Rows are one point carried round by a steady rotation, each followed by how many steps it has turned.
The counts run from 0 to 1195.
[ -9.3   8.9  19.5  -8.6 -14.6   0.5   1.6 -28.7 -30.7   4.0 -16.3 -19.2
  -6.0  46.1  -3.6  29.2 -30.1   7.7 -10.2 -27.2   5.8  19.3  13.6 -16.7
 -10.5  20.4   1.9  18.2  29.7  -1.7  21.2  15.4   4.2  19.4  10.8  36.3
   3.6   7.2 -17.6  -6.5   8.2  -1.1  15.9  15.7 -21.4   2.2 -38.6  18.6
 -29.0   3.0 -22.8  22.1 -12.7 -18.2 -31.1  -4.1  18.2  -3.4   2.4   5.3
 -10.5  16.7  -1.8   1.5  23.3  29.4  32.9  21.5  32.8  11.2 -24.5   9.5
  45.3 -11.8 -13.3   3.2  27.7  -1.8   2.1  -0.9   8.8  12.0  11.4  12.4
  -0.2  -1.5]  41
[ -2.1   6.7   6.1 -19.0 -10.3 -14.4 -15.5  -2.2 -35.5  -8.0  -8.0  -9.0
  -9.5   3.3 -22.9   6.3 -22.8  -6.2  16.9 -22.5  17.6  34.0   5.2   2.4
  22.7  10.9  -8.1  18.9  25.9 -12.1  36.2   8.8  -5.6  28.8  30.5  13.2
  14.2  32.4  -9.2  11.5  -3.2   7.2  33.0  -1.9 -12.4   9.3   3.3  17.4
  -0.7 -13.5 -19.3  10.2   3.2 -17.3  13.6   8.2   1.5 -34.4  12.0  20.1
  -7.5  13.4   1.0  13.7  10.3  17.9  22.7 -13.7  21.4  -1.9 -50.6   6.6
  31.6 -22.0  -3.8  10.1   8.7   5.8   4.8  12.5  25.7  39.8  26.2   7.9
  -0.6 -24.1]  787
[ 11.6  22.9  -7.5   2.6 -22.0  -7.0 -15.1 -11.0 -18.6  -5.7 -15.9   4.8
 -10.3  17.9 -23.2  16.3 -18.5  -8.4   9.7 -10.1   9.0  30.6  13.4 -12.5
  21.1 -15.7  -3.1  29.8  16.1  -4.4  22.8  11.0   0.2  26.9  46.2  25.0
  14.7  29.7 -12.0  -5.1   2.3 -10.0  14.2  10.1 -19.2  28.9 -29.9  16.3
  -1.9 -14.2   8.9   8.2   0.6 -27.2  -2.5   0.1   5.7  -4.6  14.1  -7.1
  10.0   6.9   8.9  12.4   4.6  10.3  15.0  13.1  33.6   6.8 -41.3  -4.3
  44.5 -48.9   7.0   0.9  19.1   8.0  10.5   5.6  34.8   9.2   6.6   9.2
   8.4 -25.6]  485
[ -7.6  14.8   3.2  -7.8  -3.4  -8.3   9.9  -9.7 -28.6  -3.8 -11.9 -28.8
  -0.5  22.1  -1.3  14.1 -34.1  -6.1   2.3 -27.0   6.9 -12.5  14.9 -12.3
  12.3  29.8 -15.2  29.8  28.1  -9.5  35.6  23.2   7.1  32.6  36.6  23.7
   1.9   4.1 -14.4 -11.4   9.9   3.3  23.0  10.1 -18.6   5.5 -12.1  14.9
 -17.8  20.3 -22.5   8.8   0.0 -21.1 -24.1  21.4   2.0   0.2   9.4  23.2
 -13.3   5.3   6.4  -4.4   2.1  25.0  30.4  -2.1  32.3  10.1 -27.8  16.7
  49.1 -13.2  -5.1   3.5  15.3  -4.8   1.9  11.5  11.4  23.6  13.3  30.4
   2.4  -7.8]  894
[ -8.0  13.9   6.0 -18.6 -11.2 -15.1  -6.8 -18.1 -16.8  10.1 -20.7 -17.1
  12.4  25.6 -17.0  20.7 -37.3  -5.3  -7.0 -19.1   9.9  30.8  25.0 -17.1
 -20.7  10.8  14.2  28.1  25.7   0.3   8.7  23.6  -0.9  24.3  15.1  33.0
   3.1  10.8 -14.8  -1.0   0.2  -5.4  23.6   5.3 -19.0  -1.8 -15.4  30.3
 -23.9  -4.1  -5.7  19.7   1.0 -24.3 -22.6  -7.8  17.3  -2.6  14.1  -4.2
  -7.2   8.4   3.7   6.1  18.6  40.1  13.8  10.4  26.3  33.4  -9.9  16.8
  37.7 -36.4  -6.0 -10.4  11.6   1.6  13.0  -0.1  16.2  23.1  24.0  25.4
   3.4  -0.2]  861
[-15.2   5.1   8.5 -17.7  -9.3 -14.3  -6.4 -14.4 -26.7   4.4 -29.8 -17.0
  -9.7  24.4 -15.2   2.2 -29.2  -4.6  11.1 -11.7  14.4  42.8   4.2   1.5
 -12.4  15.9  -6.3  23.6  28.3 -16.6  30.3  18.7 -11.1  11.4  16.3  30.8
  14.1  24.4 -20.2  -0.6 -17.1   7.4  37.2   2.5 -27.3   0.0  -4.4   8.7
 -17.9  -3.4 -18.3  21.0  -4.5 -29.4   1.3  -3.1   2.1 -10.3   7.0   2.6
   8.2  13.6  -5.6  -5.5  11.9  13.0  31.4  -9.6   8.7  22.4 -58.2  15.5
  38.3  -9.3  -1.1   0.4  26.3   1.8   0.1   8.8  26.2  34.2   7.3  21.1
 -10.5  -3.2]  438
[ -1.2  12.4   3.8 -10.1  -3.0  -9.5  -5.6  -7.3 -35.8 -17.5 -13.4 -20.8
  -4.9   9.6 -10.9   3.2 -28.6 -10.2  15.1 -23.2   2.9  -1.0   4.6   2.0
  28.2  19.0  -4.6  25.6  37.1 -10.0  40.8  13.3  13.1  32.7  33.8  18.0
   7.0  18.9 -12.4  -7.8   5.7   7.2  32.9  10.1 -20.9   7.2 -13.5   5.0
  -7.3   7.7  -9.5   6.0  -4.4 -23.7 -10.8  16.1  -5.1  -5.6   8.2  23.0
 -16.6  18.5   4.8   7.3   4.5  12.7  33.5  -8.0  29.2   0.2 -40.8  16.8
  48.2 -16.2   3.8   6.0  13.7  -7.8   4.4  24.5  16.5  33.5  13.4  35.4
  -2.2 -19.4]  1125
[  7.8  -7.9  15.7   3.2 -27.2   0.6 -16.2 -27.9 -34.6   0.4   7.0  -1.4
 -10.1  29.8  -6.9   8.6 -17.7   9.8  13.9 -22.2  -3.4  28.5   3.1 -15.2
   9.5  16.5  -4.3  18.8  33.0  13.7  39.0   2.8  -3.8  28.8  27.8  19.4
  16.1   7.5  -0.8  -1.5  22.5  -6.8  11.1  14.2  -3.9  11.3 -36.3  22.2
   3.0   4.6 -16.8  23.6  12.1  -6.0 -23.5  -0.3   0.6 -30.2  10.9  10.5
 -14.8  16.3  10.3  15.6  16.0  31.8  44.1   8.1  36.5  -1.8 -25.5   1.2
  32.1  -9.2 -10.2   7.0  19.8  17.8   8.5  10.4  21.5   3.1  25.0  -0.7
  15.0 -11.4]  1117
[  1.8   4.9  18.0 -18.4  13.8 -15.7 -21.1 -28.5 -21.0   6.3 -23.3 -19.6
  -7.4  28.2 -12.9  -3.0 -26.9 -14.9  19.4 -10.9   1.6  46.6   9.3   4.1
  -6.1   7.0   2.5  19.8  52.0   2.9  21.3   2.1   1.2  12.3   9.1  30.7
  18.7  16.9 -17.2  -5.4  -7.1 -12.1  38.4   3.0 -12.8   1.6 -34.4   9.3
 -16.8   4.7  -0.5  17.7  -1.5 -12.2  -4.5 -21.4  -9.4 -12.8  -0.3   1.1
  -4.9  17.8   0.3  14.8  20.0   6.5  33.4  -6.5  15.7  19.0 -42.6  10.7
  26.0  -7.0   1.8  12.3  19.4 -14.0   2.0  16.3  21.4  22.4   3.9  22.1
  -0.2 -18.3]  1006
[ -6.1   9.8   3.9   2.3  -9.6   7.1   1.0 -15.2  -5.0  14.3 -19.1  -7.1
  -3.8  32.9   1.6  18.4 -10.9   5.9  -9.0 -24.2  16.4  14.7   5.4 -31.3
  15.2  19.8 -22.0  38.5  15.7 -14.9  19.2  23.4  -4.6  22.6  47.5  25.2
  16.5  10.8 -19.9  -0.4  15.6  -2.3  24.6  13.2  -5.6  16.1  -9.4  21.4
  -8.7  13.1 -32.1   5.6  10.3 -33.0 -23.1  18.3  10.4  -9.9  11.8  17.1
   3.9  -3.9   7.6   1.1  -0.5  36.4  22.0  -0.1  37.2   7.0 -38.5   0.1
  37.6 -14.1 -12.4  21.3  26.6  11.8   3.2 -13.1  26.4  13.8  10.6  -8.4
   0.1 -14.6]  913
[  0.3 -18.2  -8.1 -11.5 -14.5 -29.0  -6.8 -17.5 -36.2  13.6 -16.3 -20.8
  -9.2  23.2  -2.5   2.4 -19.9  -8.6  30.0 -19.9  23.9  34.0  15.6  -4.6
 -10.2  11.7 -16.4  25.5  23.2  -1.9  15.5  20.3 -16.4  27.6  30.5  39.2
  13.7  -0.1 -14.3  -1.7 -12.6  -8.6  23.3   2.9 -10.9   2.5 -20.4  34.6
 -15.8   4.4  -8.7  28.3  -2.3  -7.3  -3.8 -13.1   4.5 -28.5   4.9  -3.4
   0.5  -5.7   5.8   1.9  13.5  29.1  11.5   5.3  19.8  15.0 -48.2   9.1
  34.6  -9.4   0.3   8.8  12.5  -1.0  -2.7  23.0  12.1  12.1   9.5   6.6
  23.8  -8.7]  900
[ 14.1   2.3  -5.2   3.7  -1.3 -14.3 -26.5 -20.7  -6.3  22.4 -25.4  -4.8
  -7.2  28.8 -10.3   9.4 -18.5 -10.4  22.3  -5.2   9.6  50.5  12.3 -15.3
  -0.7  -7.3 -11.5  28.2  36.6  -0.7   5.5  11.0 -10.0  15.8  31.9  40.6
  33.5  15.5 -18.8  -4.8  -3.1 -28.4  24.8   9.2  -8.0  22.2 -37.2  23.4
  -7.7   0.3  10.9  15.3   6.1 -12.7  -7.3 -18.0  -7.6 -21.1   1.3  -8.6
  10.8   1.0   8.6  16.3  14.0  16.9  11.3   4.8  31.4  16.8 -41.2  -3.5
  24.2 -18.4  -1.2  22.9  20.6  -2.7   7.9   9.3  28.6   1.3  -4.2  -2.4
  13.9 -23.4]  1070
[  3.6   1.6  14.9  -0.8  -9.1  -2.7 -14.8 -31.7  -1.5  30.7 -12.9   0.3
  -2.1  30.0  -4.7  11.5 -22.6  -1.2  -2.1 -17.1   5.3  52.7  16.3 -24.6
 -18.2   5.7   1.0  28.1  35.9   1.9   8.2  12.7 -13.5  14.7  27.2  29.8
  20.7   7.4 -14.7   4.8  12.1 -19.5  22.9   7.7   2.3   8.1 -24.1  33.7
  -7.4   3.9  -9.7  20.1  25.4 -20.1 -22.5 -11.1   6.6 -22.5  10.7  -2.6
   0.5   5.7   6.8  10.1   8.4  44.9  25.6  -1.9  29.2  23.5 -19.5   0.7
  15.4 -19.3  -9.9  10.3  20.2  14.7  12.1 -10.4  33.0  12.6  20.0  -8.0
   2.5 -10.4]  528
[  5.2  17.2 -11.0  -3.2  -8.7 -21.4 -17.7 -12.4 -19.2   7.3 -15.6  -6.6
  -4.3  16.2 -18.5   6.9 -17.7 -17.5  14.2 -14.9  19.0  42.6  24.9 -13.3
   6.3  -3.9 -11.2  36.3  22.4  -0.2  12.1   8.3 -11.6  37.0  37.6  27.3
  16.9  22.2 -14.0   2.7  -2.0 -21.2  18.8   2.8 -10.4  15.5 -21.8  31.4
  -7.6  -6.1  11.8  11.6   7.6 -18.0   6.0 -14.3  -2.2 -17.2  19.5  -8.3
   5.5  -6.2   3.0  16.7  -0.3  13.8   2.9  -4.2  29.2  15.7 -40.6  -3.1
  34.2 -44.9  16.6   4.8   7.6   0.8   4.0  12.7  29.0   6.9  12.0   3.7
  18.4 -28.5]  1138
[ -4.2  -5.3  18.3 -12.7 -23.1 -12.5  -5.8 -26.7 -39.8  11.1  -7.1 -12.1
  -8.1  28.8  -9.6   7.1 -29.6   6.6   1.1 -27.7   6.8  39.4  13.6 -14.4
 -21.8  23.4  -3.6  18.7  28.6   9.3  26.6   8.7  -8.1  27.0   8.9  19.1
   4.7   6.2 -12.9   1.7   1.4   4.1  21.6   4.5 -10.9 -10.9 -19.5  30.6
 -16.1   3.2 -21.5  31.8   4.8 -11.4 -22.7 -13.8  10.9 -26.0  12.0   5.0
 -15.0  15.6  -0.2   6.4  16.3  41.8  37.6   5.3  18.9  21.0 -22.3  13.3
  25.1 -10.1  -6.2  -7.3  14.8   9.9   6.7   8.8  17.6  19.6  33.2  16.7
   8.5  -1.4]  779
[ -0.3  -0.6  25.6  -5.3 -20.8  -1.2  -9.1 -35.4 -34.9   8.8   1.5 -10.3
 -11.2  31.5  -3.9  12.9 -23.8   5.7   0.2 -27.8  -3.7  35.7  10.7 -15.2
 -10.3  23.7  -4.7  17.4  34.5   8.4  33.6   0.5  -3.6  23.5  13.7  21.2
   7.7   8.2 -10.4   0.7  13.0  -2.2  19.0  12.9  -7.7  -3.7 -29.7  20.4
 -10.8   8.4 -29.5  28.5   8.9  -8.0 -26.9  -9.3   7.4 -27.4   9.1   9.7
 -17.5  19.6  -3.9   8.4  18.4  37.3  46.3   9.1  27.6  11.6 -22.1   8.1
  28.7  -7.2 -10.2   7.1  22.3  12.7   8.0   5.5  16.8  13.6  29.8   4.8
   7.5  -8.3]  696
[-12.5  26.1  11.5 -16.9  -7.3  -6.5   3.1 -18.9 -23.7   3.5 -29.9 -20.0
  -2.4  40.5 -12.0  23.3 -36.4  -4.5 -12.9 -15.2   9.3  20.9  13.7 -11.3
  -7.7  17.8   2.3  30.3  22.9 -11.0  21.6  20.1   3.4  21.5  17.3  31.9
   2.3  13.3 -23.8  -5.9  -4.0  -4.4  24.4   8.0 -33.0   1.8 -16.3  12.5
 -26.5  -1.3 -12.5  11.1 -13.4 -30.8 -18.6  -2.7  15.5  15.2   8.9   0.2
  -0.9  10.6  -5.7  -6.8  15.6  16.3  22.4   7.4  25.3  21.9 -32.1  13.7
  44.5 -28.4   0.2  -5.1  21.4  -5.8   6.0   1.2  17.2  24.0   4.4  29.5
  -4.6  -3.4]  356
[ -8.9   6.9  21.7 -11.4   1.4 -12.9  -9.0 -27.1 -25.7   8.1 -23.7 -24.6
 -12.4  30.4  -4.8  -6.2 -32.7  -9.5   9.2 -10.3  -4.7  35.4   0.5  -1.5
 -10.6  19.8  -5.6  20.9  45.1  -0.8  32.1   9.6  -0.1   8.2  13.9  33.6
  16.7  13.3 -18.7 -15.0  -2.5   0.8  35.9   4.6 -17.6  -3.4 -25.7   7.7
 -14.5  13.9 -13.4  23.0   2.7 -21.9 -17.8 -13.1  -9.7   3.0   3.9   5.0
  -0.5  19.2  -0.8   0.8   3.9   9.9  48.1 -11.2  15.9  23.2 -43.6  19.8
  28.5   0.7   5.4   6.0  23.4  -3.8   1.5  14.9  21.7  17.3   4.0  29.9
  -2.0  -2.0]  271
[ -1.0  -1.4  11.2  -6.9 -26.5  -4.9  -4.0 -22.6 -41.9  -5.3  -7.2 -15.1
  -3.5  35.3  -7.0  22.0 -28.1   9.2   0.8 -25.6   6.8  17.2  11.8 -10.4
  -5.9  17.4   5.5  19.6  26.8   3.5  28.3  14.8   5.8  23.5  11.8  35.2
   2.3   8.4 -10.2  -1.8  11.9  -2.5  15.3  12.7 -20.1   1.9 -30.9  21.9
 -14.6  -1.7 -21.6  24.8 -12.4 -13.1 -29.6   2.8  18.8 -16.2   2.7   5.7
 -17.1  19.5   4.7   1.7  27.8  40.9  31.6  21.7  32.4   4.2 -22.8   9.1
  41.9 -12.8 -23.2  -1.4  21.8   4.9   7.4   6.8   8.9  14.7  23.1  20.6
   6.7   1.5]  545
[ -2.5  25.2  -3.9  -9.3  -6.0  -7.0   1.3   0.5 -11.9  -1.3 -19.9 -12.7
  14.5   9.8 -20.5  20.5 -30.7  -7.0  -2.3 -22.9  16.6   8.0  11.7 -13.2
  16.8   6.8  -1.2  37.6  20.1 -17.5  23.5  28.3   6.2  30.4  48.9  20.5
   4.4  17.8 -12.5  -3.3   3.1   3.9  29.1   5.6 -18.8  10.7   8.6  20.1
  -9.0  -0.2  -6.6   6.5   3.5 -39.8  -9.6  25.9  13.5  -0.3  22.0  12.8
  -2.7   2.5  10.4   5.3   1.1  30.0  15.3  -5.4  31.7  12.0 -28.7  11.1
  46.8 -35.5  -5.9  -0.6   8.9   3.8   9.7  -3.4  25.9  36.2  16.7  25.5
  -3.8 -13.5]  557
[ 14.8   0.1  -4.4   8.8 -13.5 -13.2 -18.8 -23.2  -2.5  17.6 -20.5  -7.0
  14.4  25.3  -6.4  17.4 -32.2  -0.3  11.3  -4.2  -1.6  23.3  11.3 -21.8
  -9.5   1.4   9.6  28.1  35.2   1.5   3.4  25.5   5.9  20.5  35.9  39.1
  19.7  -3.0  -9.1 -10.1  14.0 -18.9  20.1  11.1  -5.4  19.1 -27.8  27.6
  -7.6   7.1   4.0  23.2   8.9 -19.8 -31.1   8.0  11.8  -9.0   4.3 -11.4
  -5.3   8.6  23.1  12.4  12.8  44.1  19.0  14.5  42.4  20.6 -10.3   5.7
  34.7 -16.6 -22.7   9.5  14.8   7.2  15.5   3.4  25.6   5.2  13.1  10.5
  11.6  -7.2]  880
[  9.3   5.3  17.2  -2.2  16.7  -4.4 -18.8 -20.4 -12.0  15.9 -17.9  -9.6
 -11.0  19.2  -0.3  -5.5 -11.9 -11.0  20.0 -18.0   4.3  35.0   1.0  -4.0
  16.8  12.6 -13.3  21.2  52.4  -4.9  24.7  -0.6  -1.7  16.4  34.3  19.3
  31.4  18.8 -17.3   3.5   6.3  -7.9  41.2   3.7  -2.7  12.1 -25.7   9.9
  -6.5  13.9 -11.6   9.5  11.1 -11.2  -6.4  -1.9 -18.3 -27.6   2.0  19.0
  -4.6  11.9   4.6  18.6   4.8  15.8  29.4 -18.6  21.3   2.2 -51.8   2.4
  19.9  -0.4   1.2  32.4  18.7  -8.1  -1.0  11.2  27.3  22.9   2.1   4.9
  -3.0 -30.0]  32
[ -8.4  24.5  20.3 -15.2  -9.0   4.7   1.1 -16.6 -24.5   6.2 -12.9 -15.2
  -2.2  40.7 -12.7  26.7 -31.9   0.4 -22.0 -32.0   6.8  23.3  24.1 -20.8
  -5.4  20.9  -1.0  32.4  28.4  -1.8  23.6  10.0   6.7  28.2  12.9  20.4
  -7.4  12.6 -13.2   1.7   8.2  -6.4  14.1  12.4 -19.5  -4.6 -19.7  22.5
 -27.6  -0.1 -17.3   7.8  -3.0 -28.2 -26.1  -7.6  11.9   1.9  21.9   6.6
 -13.4  11.9  -6.1   5.1  15.8  38.7  26.9   9.2  35.7  16.5 -10.1  12.4
  37.5 -35.6   2.4  -5.7  13.1   0.5   8.6  -7.2  18.3  22.8  17.7  22.9
  -1.7  -6.7]  1012
[  9.2  16.2   0.4  -3.6  -1.5 -22.7 -17.4 -20.8 -24.7   1.9 -15.3 -15.2
  -7.5  26.8 -14.8   7.1 -26.2 -17.7  16.2 -12.3   1.7  25.2  21.8  -7.5
   8.9   5.8  -2.9  33.6  43.7   9.4  16.1   3.8   3.7  34.6  21.5  31.1
  13.2  11.3 -15.4  -6.7   3.7 -26.2  20.1   7.4 -14.9  11.4 -44.0  24.3
 -21.7   4.8  17.5  14.5  -3.4 -14.6  -9.1 -21.5  -3.8  -4.7  11.5 -10.5
  -5.5   3.8   2.9  17.4  11.8   5.4  17.3   5.5  35.3  13.3 -31.5   7.8
  33.9 -31.0  15.4   9.7  10.0 -15.6   3.5  22.2  21.6   0.5   0.3  21.5
  20.7 -25.7]  736
[ -9.0  -0.5   2.7 -14.2  -4.9  -6.9  -7.7  -6.8 -27.6  -0.8 -23.3 -11.5
 -15.9  25.5 -10.1  13.3 -14.8  -7.6  18.2 -23.6  26.7  33.5   6.8  -0.5
  12.9   8.2 -14.3  18.0  23.1 -16.9  26.4  13.9 -10.7  16.2  31.3  30.0
  19.2  26.3 -19.4   5.8  -9.3   2.1  35.4   1.9 -20.7  13.3  -9.7  10.5
 -12.6  -7.4 -17.4  12.4  -9.7 -20.5  12.5   4.9   3.0 -30.0   4.0  11.4
   9.2   8.7  -1.7   3.0  10.6  18.2  18.2 -10.1  12.3  -1.9 -70.0   4.0
  40.0 -13.2  -3.4  20.6  22.2  -0.7  -1.0   7.6  20.5  32.5   4.6   0.5
  -4.0 -18.6]  518
[  8.4  14.3  15.5   4.9  -5.3  -1.4 -13.0 -16.5 -24.6  -2.1  -3.6 -13.1
  -9.2  12.7 -11.2  -8.2 -23.3  -9.1  13.2 -13.6  -6.3  18.7  -3.3  -8.8
  27.3  12.5 -14.8  23.5  38.8  -2.5  42.4   2.4   5.2  26.2  40.7  10.9
  23.8  24.4  -9.5 -10.5  13.6   2.8  24.6   9.6  -6.3  17.8 -16.0   6.1
  10.4  15.2 -11.1   8.0  18.5 -23.3 -14.5  10.4 -16.8  -8.9  15.3  20.5
  -8.9  19.5   6.9  10.2  -6.0   7.9  50.2 -12.3  26.2   3.1 -43.0   5.8
  32.0 -13.5  10.0  12.2  17.1   6.1  13.3  15.9  33.3  24.7  14.2  23.4
   1.2 -23.0]  806
[ -6.4  -8.9  10.6 -10.8 -23.6 -13.2  -8.0 -23.8 -19.8  21.7 -17.0  -2.3
  -0.1  29.6 -13.3  11.2 -21.1   6.4   6.4 -16.2  16.6  54.9   9.9 -13.7
 -27.2   5.1  -1.2  19.4  19.4  -0.1  11.8  19.8 -15.4  22.1  19.5  36.0
  20.6  10.4 -12.6   5.8  -4.5  -3.5  23.6   2.1  -7.9   3.0 -15.0  35.6
 -11.2  -6.3 -21.7  30.5   8.8 -17.1 -13.1  -9.3   9.6 -30.1   4.6  -2.4
   1.1   3.8   2.5   7.3  13.8  45.4  21.7  -0.2  21.8  26.3 -32.2   6.5
  26.9 -16.5 -13.7  -2.7  20.3  17.5   9.3  -0.3  24.4  15.7  24.6  -3.2
   7.2  -1.0]  210
[ -5.1  17.8  21.0   3.0 -19.5  11.6   1.1 -26.6  -9.6  16.1 -10.9  -0.2
 -13.7  40.6   0.1  18.2 -17.6  11.8 -12.7 -22.0   4.1  32.3   0.7 -34.3
   4.6  15.2 -11.5  28.1  18.1  -9.4  31.4  10.3  -2.6  15.4  32.2  23.4
  12.4  14.4 -20.6  -1.8  13.7  -0.8  19.3  17.3 -10.9  14.1 -19.5  11.3
  -7.7   7.6 -34.2  14.1  15.2 -28.1 -26.1   9.4   7.1  -9.2  11.8  11.5
   3.1   8.2   2.9   0.5  -1.4  29.9  42.3  -2.4  30.5  10.2 -30.1   0.2
  31.1 -16.0  -4.6   8.3  31.7  18.6   9.2 -16.4  31.6  19.8  15.3  -2.2
  -9.2 -13.4]  761
